A state moves one step at a time under one of 8 hidden systems, and each row is a state written as 18 numbers. Each run below is a few steps of one system.
q580, seq 1 (11 x 18):
[[ 11 -16  10  15 -26  29 -10  27  -9 -34   3  -3  -4 -22   2   2 -10  -4]
 [ -2   4 -10  12   2   1  25  38   0 -27   9 -23  16  13 -20 -13  21   8]
 [ 18  19  -4  12 -24  13  10  29  -1   8  29  -2 -21 -14 -26   0 -20 -14]
 [ -7 -14 -18 -10 -39  10  -3  34 -11 -31 -10 -22   2  -7   3  -2   1   7]
 [  1  23 -11  20   2  13   8  12  -4 -19  23 -15 -19  -2 -31 -26  21  15]
 [ 24 -12  -2  -1 -22  -1  -8  25   9 -11   7 -28 -12 -16 -23 -11 -24 -28]
 [-14   0 -38 -21 -23  -3   9  20  -2  -9  11 -30   1   6 -16  -5  11  20]
 [ 11   6  -4   6 -15  24 -14   0   8  -6  20 -12 -44 -27 -24 -14   9   7]
 [  3 -32 -10 -15  -4  -2 -10  12   3 -26   0 -48   5  -9 -13 -14   3 -14]
 [ -9  12 -22 -16   4  -5  10   6  17   7  41 -16 -15  -2 -37  -2   8  13]
 [  2 -25 -13 -13 -19  18 -23  12   9   1   9 -18 -37 -30   2  10   0 -15]]
q378, seq 2, 11 rows:
[[  3  19   7  19 -11  15 -29 -13  24 -10  15  21  -5  13  32  21 -10 -11]
 [ -6 -27 -15  27  33   1  14  12 -25   7 -14  21  -1   5  15  16   6   4]
 [ 16  18  36  -7   9  21  30 -21  -7  -5   4  -4  10  -8   0  27 -19  -6]
 [ -8   4   2  23 -18  18 -26  14  -4  -6  20  30  21   6  36   0   2   1]
 [ -2  -4  15  16  23   1  36  26 -16   6 -30  19  -9  -1   3   6  17   1]
 [  3  34  22  -3 -12  23  13  -8 -31 -11  15 -14  16 -15  -1  -2 -13 -20]
 [-16  11   1  18 -22  -8 -11  34   6 -20   1  41  13   9  11 -10   0  10]
 [ 14  21   2  18  11  -4  29   9 -24  12 -33 -10 -22   6  -3 -13  12 -13]
 [  0  13   4  -8 -26   4   0 -10 -34 -26   6  -5  22 -10 -18 -16 -30   9]
 [ 10  14   8  16 -19 -20 -13  13  30  -6 -24  19   6  31  12 -22   7  13]
 [ 16  -8 -10   9   7  -4  14  -6 -40  27 -19 -16 -10  -5 -14 -31   2   1]]
q273, seq 3, 11 rows:
[[-21   5 -44   7  10  -7 -19   3  -1 -14  23  -2 -25  -1  -2  10  -7 -24]
 [ -1 -13 -21  -9  12 -13  11  -9  10 -24 -27 -11 -36   0 -19  25 -16   6]
 [ 31 -14 -13  13   9  14  -5 -16  16  -4  13 -37 -15  11   3  23 -15 -18]
 [ 13 -38  -9  11  14 -11  -2  -9  24   0   9  13   9  19  -8  24 -25  25]
 [ 23 -26  12  -2  12  13  25  17  26  28   2 -16  -3   7   1  20  18  11]
 [ -7 -31  11  -5  10  24  -1   6  -4   3  38   8  32 -16   9  18   3  11]
 [-19  -6  22  -2   7   1   8  39  28 -12   3  25   7  -6   8  13  24   0]
 [-25   7  -5   6  19  18  22  32 -30  -5  22   6  -1 -22   1  10  14 -24]
 [-18   7   5   1 -15  10   3  20  -7 -50  -8  16  -5 -16   5  26 -19  -9]
 [  5  20 -19  44  10   9   4  18  -3 -31  -4  -3 -20  16   5   6   4 -16]
 [ 22 -12  -7  24   1  -1  18   0 -26 -26 -16  -1  -2   2 -24   7 -39   6]]
q566, seq 4 (11 x 18):
[[  7   0   9 -12 -34 -15 -13  -8   9  18  -8  29   5   2  -4 -18 -15  38]
 [  7 -11 -10 -16  -1  -1  -2  -6 -12  35 -24 -29 -27  -7   1 -25  26  -1]
 [-15   4  20 -29   2  -9  -9 -33 -25  -7  -1  -5  34 -11   1 -21  -3  -2]
 [ -9   8   0 -26 -19 -22 -22   0  38  24  -5  10  -5  13  17  -5  11  -1]
 [-28  -4 -32 -17  14  -7   2 -19 -36  24 -11   0 -20 -13   7   4   7  -4]
 [ -9   3  17 -27   2   4 -14 -43  19 -29 -15 -12   2   0  12  13   1  15]
 [  0  -7 -27  14   6 -16 -30 -16  13  22   2   8   4  30  31   4  -2  -9]
 [  0 -21   3 -15  23 -12  20 -25  -8  20 -19  15 -14  -8  -9  29 -21  14]
 [ 17  -3  14  -5  -8  37  -6 -28   8  10   4 -23   6   8  34  20  11  12]
 [ -6 -31   8  19  21  -9 -16  -5  -9  13  -6  36  23   5  22  -8   8  12]
 [  7  -2  30 -18  26  -2  29   1  13  28 -15  -4  -5  -6   8  22  10 -21]]
q603, seq 5, 11 rows:
[[ 16   5  18 -15 -29  19  -5 -15 -28  10  -3 -18   5 -22  -7 -27  -8   5]
 [-12 -12  14 -25 -20 -13 -11  12   2  10 -17   5  18  -6   7 -33  26  20]
 [ -6  -2  -8   0  12  -4   2   8 -23  24  -7 -11 -29 -21 -16 -37  31  -9]
 [-30   2  -5 -36  -9 -13 -11   3 -22 -15  -1  -9  -1 -30 -10 -11  -6 -26]
 [-36  16 -31 -13  -1 -27 -15   1  12  -1  -6  11 -21  11   1 -11  21   7]
 [  1  -7 -30   4  11 -12 -15 -22 -10  -9 -18  -7 -44  -7 -17   2 -19  -9]
 [ -7   3 -17 -31  -8 -15 -12 -36  11 -10   0 -25  11  16   3  14 -23   3]
 [  8  -6 -13   1   0  -7 -21 -33  23  29   7  18 -19  14   2   4  -2  31]
 [ 23 -44   2 -12   9   5  -2 -24  -2  24 -18 -19  -5  -5  11  18 -15   0]
 [-14 -10   9 -27  15  12  -1 -27   1  21  30  -8  29  -2  13   9  14  10]
 [ -8 -23  18   3  23  -3 -12   5  12  29  11  37  -9 -18  11   7   9 -12]]
q273, seq 6, 11 rows:
[[ 12  11  35  -3  31 -12  32   7  12  18   9   6   0  -6 -22   4  -3 -21]
 [ -8  -7 -11  -9 -26  13  -2  18 -14  28  15  17  10  -9  28  27 -19 -11]
 [-22   8   3   7   7  19   2  -8   5 -27 -16  14  -9   6  16  11  33  38]
 [ 10  -1  28  20  32   4   0   1 -17 -11  -3  -5  -2 -19  -5 -17   4 -40]
 [ -7  15  -5  -5 -16 -19  10  13  -4  -6   2  17  30  18  10  24 -41 -18]
 [  9  23 -12  22 -13  22  13   3  -2  12  -8  13 -37   8   2   9  12  32]
 [ 15 -32  13  15   7  15 -12 -14 -34 -20 -24 -15  11 -12  12 -22   1   0]
 [ 13  24  24   1  -2 -19   7  -1  26 -14   6   0  36  28  -3  -4 -13  -9]
 [ 10   9 -14  14 -14  -1   7  22 -18  46  14  27 -16  -2 -10 -11  -7  11]
 [ -9 -17   2 -24 -23  16  -1  -3 -24 -11 -31 -17  11 -12  18  -8  15  27]
 [  0  28  24  11   9   1 -17 -13  16 -24  21  -8  11   3  -8 -30  20 -13]]
q295, seq 7, 11 rows:
[[-19  11 -31 -21  -9 -17  -2  17   2  -2  30 -13   3  -1  -9   8 -20 -31]
 [ -8  -3 -39   7  -4   2 -16   2  25  -6   4   2 -45   8   0  18   2  15]
 [ 11 -45 -15   3  16   4 -11 -18  -2 -27  -7 -31  -3  -1  -4  13 -14   2]
 [  2 -10 -12  -2  12 -14  -4  -6  24   2  41  -9  34  22  -6  11 -14   2]
 [ 21 -24 -11   6 -10   8  -9  17  28  38  22   8 -20   1   1  13  -2   8]
 [ -4 -40  -1 -16   1  31  15   6  -5  -3   1 -19   6 -15   8  23  16  24]
 [-18  -9  19   4  30   9  -7   2  14 -19  39  10  24  -6   3   1  22   0]
 [ -6 -15  -2  14  12  -6   4  45  -4  21  21  21  -5 -15  -1   3   1 -33]
 [-16   8  -8  -5   3  22  33  22  -7 -10   6   4 -18 -14  -1  43   1   2]
 [ -4  -3  10  29  13  17 -15   1   9 -51   6  14  -1   0  18  17  -2  -6]
 [ 17 -16  -3  32  17 -21  17  30  -2 -13  -2   9  18  17 -10   4 -23 -15]]
q378, seq 8 (11 x 18):
[[-14  37 -23  -7 -18  17  -1  -1 -27  -9   8 -22 -25 -12  -4  -7   3 -17]
 [-16   1 -16  11  -2 -21  -9  11   9 -52 -10  16  -3  10 -18  -4 -13  15]
 [ 33  16 -16  27   8 -13   7  -9   7   9 -12 -24 -14  33 -10  -5 -12 -14]
 [ 17 -23 -17  -2 -26   4  -3 -15 -20   5   3   0   9   2 -10   0 -34  37]
 [ 20 -12  25  -1  -9   6 -12 -16  30  -3 -30  -9   4  20  22  -5  19  25]
 [ 10 -29   9   6  21   5  -6  -6 -22  26  15 -12  18 -12  -5 -33  17  -3]
 [ -3 -13  30 -40 -18  -8  10  22  21  15   4   2  16 -18  -7   7  -5  -6]
 [-27  22 -11 -12  -6  12 -11   9   3  20  16  -7 -19  -6  15 -14  41 -10]
 [-27 -13  -9 -10  18 -14   0  14  -9 -29  -4   6 -24 -29 -29  -2   1 -12]
 [ -2  31 -16  -8  -1 -15   3  -5  23 -16  14 -26  -3  23  -4  16 -15 -32]
 [  0  -3 -43  22  -5  -6 -11  -5  -3   5  13  22 -25   9 -12   8 -20  24]]
q580, seq 9, 11 rows:
[[-19   8  14  -5  22  -9   2   1   0   6  28   9  48  11  20  -4  16 -16]
 [ -8  -5   7   6  11 -16   7  18   2  21  -4  51 -19 -12  -3  18 -16  -5]
 [-20  13   2  -5   7  15  15  -5 -28 -13 -32  -7   3  -1  38  23   7 -20]
 [ -7  20   9  28  16  -8 -11 -20   1 -33  15  32  21  14  -2  -2 -15   9]
 [ 28  -2   2  22   1 -18   6  20  21   9 -30   7 -10  27  15  16 -15 -21]
 [  4  12 -16   5 -13  15  21 -19 -37  11  -5  -5  20  16  12  15 -19  24]
 [ 17  10  37  14 -23  10 -14  -4  21 -12 -12  22   4   5  11 -12   7  28]
 [ 22 -16   4  20   9  -9   9  20 -21  25 -11 -10  24  14  10 -30  11 -12]
 [ -1  23  20 -26 -18  -9  28  -1 -17  18  -1  16  12 -12 -23  -1 -20  12]
 [-16  16   7  -3 -28   2 -25  17  -7   3 -13  16   0  -6  34 -23  20 -15]
 [ -9  -1  -8  17  25 -23   5  -4 -37 -10 -20  10  -5  -8 -23 -34   0  -1]]
q603, seq 10, 11 rows:
[[ 27  24  -2  32   9  -1  14   1   4 -15 -13 -23  -2  32   4   0  -5 -24]
 [ 18  21  10  10 -24   4  11  -5 -12 -10  13  13  21   7 -17  -1 -39  18]
 [ 24   9  24   5 -30   8   8  12  20   6 -36   1  -1  18  19  -3  11  22]
 [ 22  -9   7  24  -2  22   4  -3 -39   2  -4 -18  12  -6  -3 -35  10  15]
 [  3   3  41 -26 -14  -9   5  13   9  -5   0  -4  21 -18 -17 -31   6  -6]
 [-10  13 -14   2 -19  -3   0  35 -19  30  -3   8  -9  -4   6 -32  27  -5]
 [-20  -3  -2 -11   1   2  10   9 -29 -33 -21  -4 -22 -32 -23 -13   5   3]
 [-18  27 -14 -13 -10 -20 -21  -2   8 -25  -2 -22  -1  11   3 -26  13 -22]
 [ -3   3 -33   7  -9 -29 -11  -1  -6   3  -1  17 -26   3 -31 -18 -24  15]
 [  8   1 -13 -28 -23  -1   2 -19   9  -5 -30 -38 -26   3   1  17 -12   3]
 [ -1  -7 -19  -2 -11   5 -33 -40  -1   0  14  -8   7  10   8 -16   3  31]]
q646, seq 11, 11 rows:
[[-13   6 -15  -6 -10  -6  -7  18 -20 -18  17 -10  11 -13  -1   4 -28 -46]
 [-16  13 -23  -6   0 -17  12  15  25 -22  -7   7 -25  14 -21  19  -1  21]
 [ 26 -14 -18  33  11  16 -15  -8  -2 -10   3 -26 -32   1  -3   1  -9 -19]
 [  6 -16  -5 -16  -6  -8  11  -8   5 -31  -1 -26  35  18 -10  16 -27  18]
 [ 26  -6   0  21  -3  10   1  11  41  16  18  -2 -13  20  -4   4  16  25]
 [ 15 -44   3  -1 -20  22  -7  14 -26   5   7 -11  16 -21   9  -1 -13   0]
 [-19   6  17 -29  -1   7  26  21  18  -8  12 -13  18  -5  -6   5  33  16]
 [ -2  -7  -1  22   4   5 -19  34   3   9  34  20 -12 -20  -7 -18   7 -25]
 [-22 -11 -12 -30 -11 -11  22  29 -19  -8 -18  -4  -3 -18  -7  19 -16 -17]
 [-14  35 -17  10  11  12   3   3  16 -22  23 -14 -33   3 -14   8  19  -7]
 [  8 -29 -16  16   3 -19 -25   4   3 -32  -6  -1  -5   0 -10  -3 -35 -17]]
q646, seq 12, 11 rows:
[[ 19  -1   6  33   4  24   7  -9 -19 -26 -30   1 -18   2  13  15 -11   6]
 [ 19  17  27  15  -1   9  13 -10   7 -37 -13 -13  31  25   9   2  -3   6]
 [ 31   8  17  35 -16   2   4  21  10   5  -3  22  15  20   0 -16  -6  18]
 [ 24  -1  22   3 -34  22  17  18 -26  10 -27  -2  -1 -15   6 -10  -3  10]
 [ -6  29  26  -5 -17  15   5  11 -11 -21  -3 -10  12 -10  -3 -32  29   5]
 [  5  11  16  12  -6 -22  -4  29  -5  -1  -6  14  -1  -7 -24 -45   4 -15]
 [  3  25  -9 -14 -21 -13  22  18 -25  16 -17 -13 -18  -9 -20 -15 -13 -16]
 [ -8  32 -15 -12 -21  -4 -14 -16  -4 -19  -1 -18 -28  -6 -24 -25   1   7]
 [ 11 -12 -15   3   8 -33 -18 -12   2  -9 -22 -23 -11  12 -23 -39   0  -3]
 [ 22   2 -15 -14   1 -16  17 -21  -3  31   6 -29   0  12 -31 -10 -19   8]
 [ 13  -3 -11 -24 -31   0 -26 -25  18  20  14 -16  -9   1  -6 -12  -5  24]]
q79, seq 13 (11 x 18):
[[  7 -40  25   8  16   5  -6  -4   0  -9 -23  24 -13 -24   4   9  -6   3]
 [ -2  10   0  18  25  11   7   2  -1  -5  12 -15  30  24  32   7  21 -22]
 [  1   5   8  22   8   1   0  -2  -2   9  26  49 -10 -12 -19   9 -26   8]
 [  9  -7   6  15 -15  21   5  24   1 -11 -34  -2  -6   9  39  25   6 -11]
 [ -7  11   1  27  21  17   2 -27 -24 -25  18   7  13   2  -7 -13  10  28]
 [ 33   3  37  19  -8  -9  -3  16  31  -1  -9  17   3   8   2  -4 -16 -18]
 [ -5  20 -26  16 -24  20  16  21 -28   3  10   0  15  16  14   2   5  17]
 [  8   4  38  -2  -8  10   3 -12   8 -19 -18  18 -18 -21 -18  -8   1  31]
 [ 14  12   4  16 -13   0  -9  20  -4  -9  -6 -26  19  18  17 -34  19 -25]
 [ -7  26   1  -5  -3 -18  25   6 -11   5  15  25   6   0 -39 -11 -16  27]
 [ 10  17  15 -18 -37  12  -3  12  10   0 -29 -18 -30 -10  14   0   5 -17]]
q566, seq 14:
[[ -7  33  -2   3 -10  26  16  -8 -13  -6  -8  -4 -23  -3 -10  -5  25  36]
 [  9 -11   8  20  -1  -5 -36  -8  -6 -30 -22 -10  -5  -2  11 -33   1 -22]
 [  7  15  -3 -10   1 -42  20   4   7  11 -11   0  22  29 -13  -3 -23 -10]
 [  9  25  -3 -10 -28  17   1 -12  -7  29  12   9 -36 -15 -12   1 -11  13]
 [  2 -30  -9  -4 -20   8 -16  -2 -23 -21 -31 -21   2  -6  12 -22  12  22]
 [  5  11  11  -1  27 -33  -3 -23  13   5   3  -8  19  20 -18 -32  10  -7]
 [  2   5   1 -26 -25 -12 -12   2   1  34  10  12  -6 -18   2   9 -31 -27]
 [-20  -7 -22 -24 -20  11  11   1 -14   2 -14 -12  -2   0   8   7  21  44]
 [ -8  -1   7   9  28   0 -30 -34   5 -15   3  -9 -13  -6   1 -28  26  -5]
 [ -2 -15  -3 -21   0 -32  -8  -3  11   2  -6   0  22  12  14  15 -34 -34]
 [-11  17 -16 -14  -5   6  20 -11   7  30  13  14 -13   9  -3  27  -1  33]]
q79, seq 15:
[[-12   8 -22  16  24   2  17   7 -28   1  31  -7  30  18   3   1   4  -8]
 [  5   6  24  -2   0   2   4   1  24   2   6  37 -27 -16 -12  27 -22   2]
 [  0 -11 -22  23  -9  22 -12  18 -18 -17 -18 -21  -3   9  37  -1  18 -12]
 [  3   1  16  15  34  -7  17 -24  -2 -21  12  15  11  -1 -33  -3  -8  32]
 [ 29  13  16  12 -24   8  -9  20  26  12   6 -10  -1  11  19   7 -11 -34]
 [-19  -7 -27  11 -13   9   7  15 -30 -11   8  19  11   1  -5  -2  -2  41]
 [ 22   2  45  -2   6  12   8 -11  27  -7 -24 -12 -20  -8  -5  -3  18   8]
 [ -2   7 -12  16 -10   2 -12  19 -25  -7  27 -13  30   2   1 -32   0 -24]
 [ -8  13  12 -10  -3 -19  24  18  24   3  -7  32 -13   0 -27  11  -4  26]
 [ 10  12  -4   1 -21  29  -3   1 -21  -1 -15 -38 -26  -9  16  -9  14 -21]
 [-19  -7   2  -6  13 -25  -4  -3  -7 -42   5   9  24  -3 -27 -21 -10  15]]
q295, seq 16:
[[-14   9  -7   4  16  19  11  23   2  -5  49 -11   5 -10 -11   3  22 -13]
 [-14 -16 -10   9  -7   7 -12  44   7 -21  18  19 -22 -26  -8   9  -3 -14]
 [-10  -8 -19  12  21   7  25  27   1 -33   1 -21 -10   3  -6  25   8 -11]
 [  6   4  -9  30   9   9  -6   5   7 -37  35   5  -1   0 -21  11 -25  -6]
 [ 24 -19 -12  17 -17  -7   3  40  28 -13   2 -10   2  19   1  18 -19 -13]
 [ 25  -8 -12  25  -1  24  21  10   9 -10  19 -18  -6  14 -19  14   0  33]
 [ 25 -24  24   5 -18  18 -11  16  26 -26  19 -16  16  -8  -9  -5  -5   5]
 [  4 -10  -9  11  -4   5  14  48   6   5  24 -14  20  10  -6 -15  26   7]
 [  3   1  11  -1  -6  22  12  28   6  -6  27  -5 -24 -30 -33  -8  13   7]
 [-17  -2  -5  -1 -13  17  -4  38  -4 -38   8 -22   3 -14   7  -1  16 -23]
 [-14  10 -22  23  16 -10   8  29   1 -33  19   6 -13   1 -32 -13   8   2]]

Which system made each run below?
seq 17, 2 rows:
[[  0 -23 -20  -5 -25  -7 -16  34  20 -19  -7 -22  17  17  19  -1   6  -7]
 [  5   8 -23  16  12  12  23   1 -16  13  19   0 -26  -3 -34  -6   8  33]]
 | q580
seq 18:
[[-13 -27   5 -22  -1   8  13   6  15 -14  13  15  15 -10  -4  41 -14  26]
 [  0 -12   0  16  10  24  -6  24  23   4  15  -7 -10   5  30  17  33 -15]]
 | q646
seq 19, 2 rows:
[[  8 -24  -2  -9 -20 -15   1  15   9  33 -10  24   6   6  -7 -10  -3  39]
 [ 10 -12   8 -11   6  28  13  -5 -14  16 -14 -36 -26 -21   7  -3  28  -2]]
 | q603
seq 20 (2 x 18):
[[ -6  46  20  -9  -9   4   5  -3  23  -3  -3  -7 -17   3  -4 -16  35   6]
 [-16   3 -18   9 -12 -11 -31   4 -33 -11 -14   9  -7 -11  16 -19 -12 -33]]
 | q566
seq 21 (2 x 18):
[[  2   3  -6 -32  -3  -7  15 -33 -17  25 -14  -7   0   2   5  29 -28   0]
 [-14   4  10  -7 -10   7 -31 -31  18  -6  -2  19   6   9  32   1  15  26]]
 | q580
seq 22, 2 rows:
[[ -8 -29  31 -26 -13  12  -6  20   3 -14  -1  -1  10 -35   7   3   3 -12]
 [-26  13 -15   9  27  -5   1  17   3  -1  20  -2  -1   8   2 -18  44  -7]]
 | q79
seq 23 (2 x 18):
[[-28  -5 -19  -5  -3 -15   8  28 -25  26  11  29  20   1   5 -12  11  11]
 [-10  11  16  -3  21  11  16   3  -3 -16 -24   1 -44 -24 -11   6  20 -12]]
 | q603
seq 24 (2 x 18):
[[ 10  -8   3  33  32  11 -15 -21   4 -11  -6   3  -9  13  32  22  -3 -20]
 [ 16 -11  12  17  16  -5  21  -3   3   4 -11  23  21  21  13  37 -29   2]]
 | q566
seq 25 (2 x 18):
[[-15 -17 -24  -4   9  -5 -37 -19   2  -9  31  -6  13   0   9   3 -15 -17]
 [-11 -28 -19 -20  12 -22   7  -2  31   6   7   6  -2  11 -10  32 -13  19]]
 | q566
seq 26, 2 rows:
[[ 13   3 -15 -15 -25 -10  -5  17  11  13  21 -39  12   7  -8  -9 -12 -32]
 [ -7  -1 -34  -8 -26   8  -6  11  12   5  16  -5 -23   3 -13  -4  14  41]]
 | q295
seq 27:
[[  6 -13 -23   8 -24   0 -12  36 -18  37  12   0  -2  -5  13 -18   1 -19]
 [-19   1  -2 -30   2   8  27   3   4  -9  -6  -4 -21 -16 -21  18  15  32]]
 | q295
seq 28:
[[ -5 -10 -17 -47 -27  -8  10   9   0  21  -2 -29   2  -7  -3  14 -11 -11]
 [-31 -15 -22 -37   3  -5 -19 -17   2   0   7 -11 -18 -16  -7  -5  20  14]]
 | q79
seq 29, 2 rows:
[[ 10  15  19  20  18  -8  -9  -5  18  -2 -24  12 -12  19  28  13  -2 -37]
 [ -4  16 -12  23  -1   3  13 -10 -35  -8  -8  23  19  20  15  17 -27  10]]
 | q646
seq 30 (2 x 18):
[[  8  -3 -17  24  -1   7 -25  -9  39  -7  30   3 -12  22   1   4   6  22]
 [  6 -45  -1   1  32 -18  16  12  -5  14 -12  -4  -4  -7 -23  -8   7   9]]
 | q273
seq 31 (2 x 18):
[[  8 -12   8  -9  24 -10  12 -18 -27  20 -19 -18  30  10  22  -2  -1 -23]
 [-24  19   5 -18   2 -11 -12 -25   6  18  25  34  12   0  12  19 -16  -3]]
 | q79
seq 32, 2 rows:
[[-18 -12 -31 -29 -16  -8 -22  -3 -18   8  -2 -29  -9 -14   4 -17   3 -19]
 [-21 -20  -9 -35  25 -36   5 -15  12   3  -9  -6  -3  -2 -24   1   2   5]]
 | q79
seq 33:
[[ -1 -20   7 -21   6 -11 -24 -34 -17   9 -20  -7   1 -15  17  -2 -19 -27]
 [-25  10  -1 -21  23 -28  -5 -31  18  -1  -7  11  13  20   2   0  14  20]]
 | q580
seq 34 (2 x 18):
[[ 16  13  12  26   1 -25   3   6   1 -18  -3  29  15  16 -20 -13 -32   1]
 [ 32  17   0   8 -30   7  16   9  -1  19 -32 -11 -22  17   8   6 -10   4]]
 | q646
seq 35:
[[  1 -21 -33  19  -7 -10 -21  12  17 -26  26   1  14  19  -9  -5 -11  22]
 [ 39 -17   0  12   7   0  17   5  25  19 -16 -17 -30  15 -11  11  -1  11]]
 | q378
seq 36, 2 rows:
[[ -6 -15 -25 -34 -18 -10  -1  21   1  11   4 -38  -9 -12  -8   2  -4 -25]
 [-32  -2 -30 -17  -9  12 -15  -2   6 -11  25   1 -19 -14  -6   4  15  28]]
 | q603
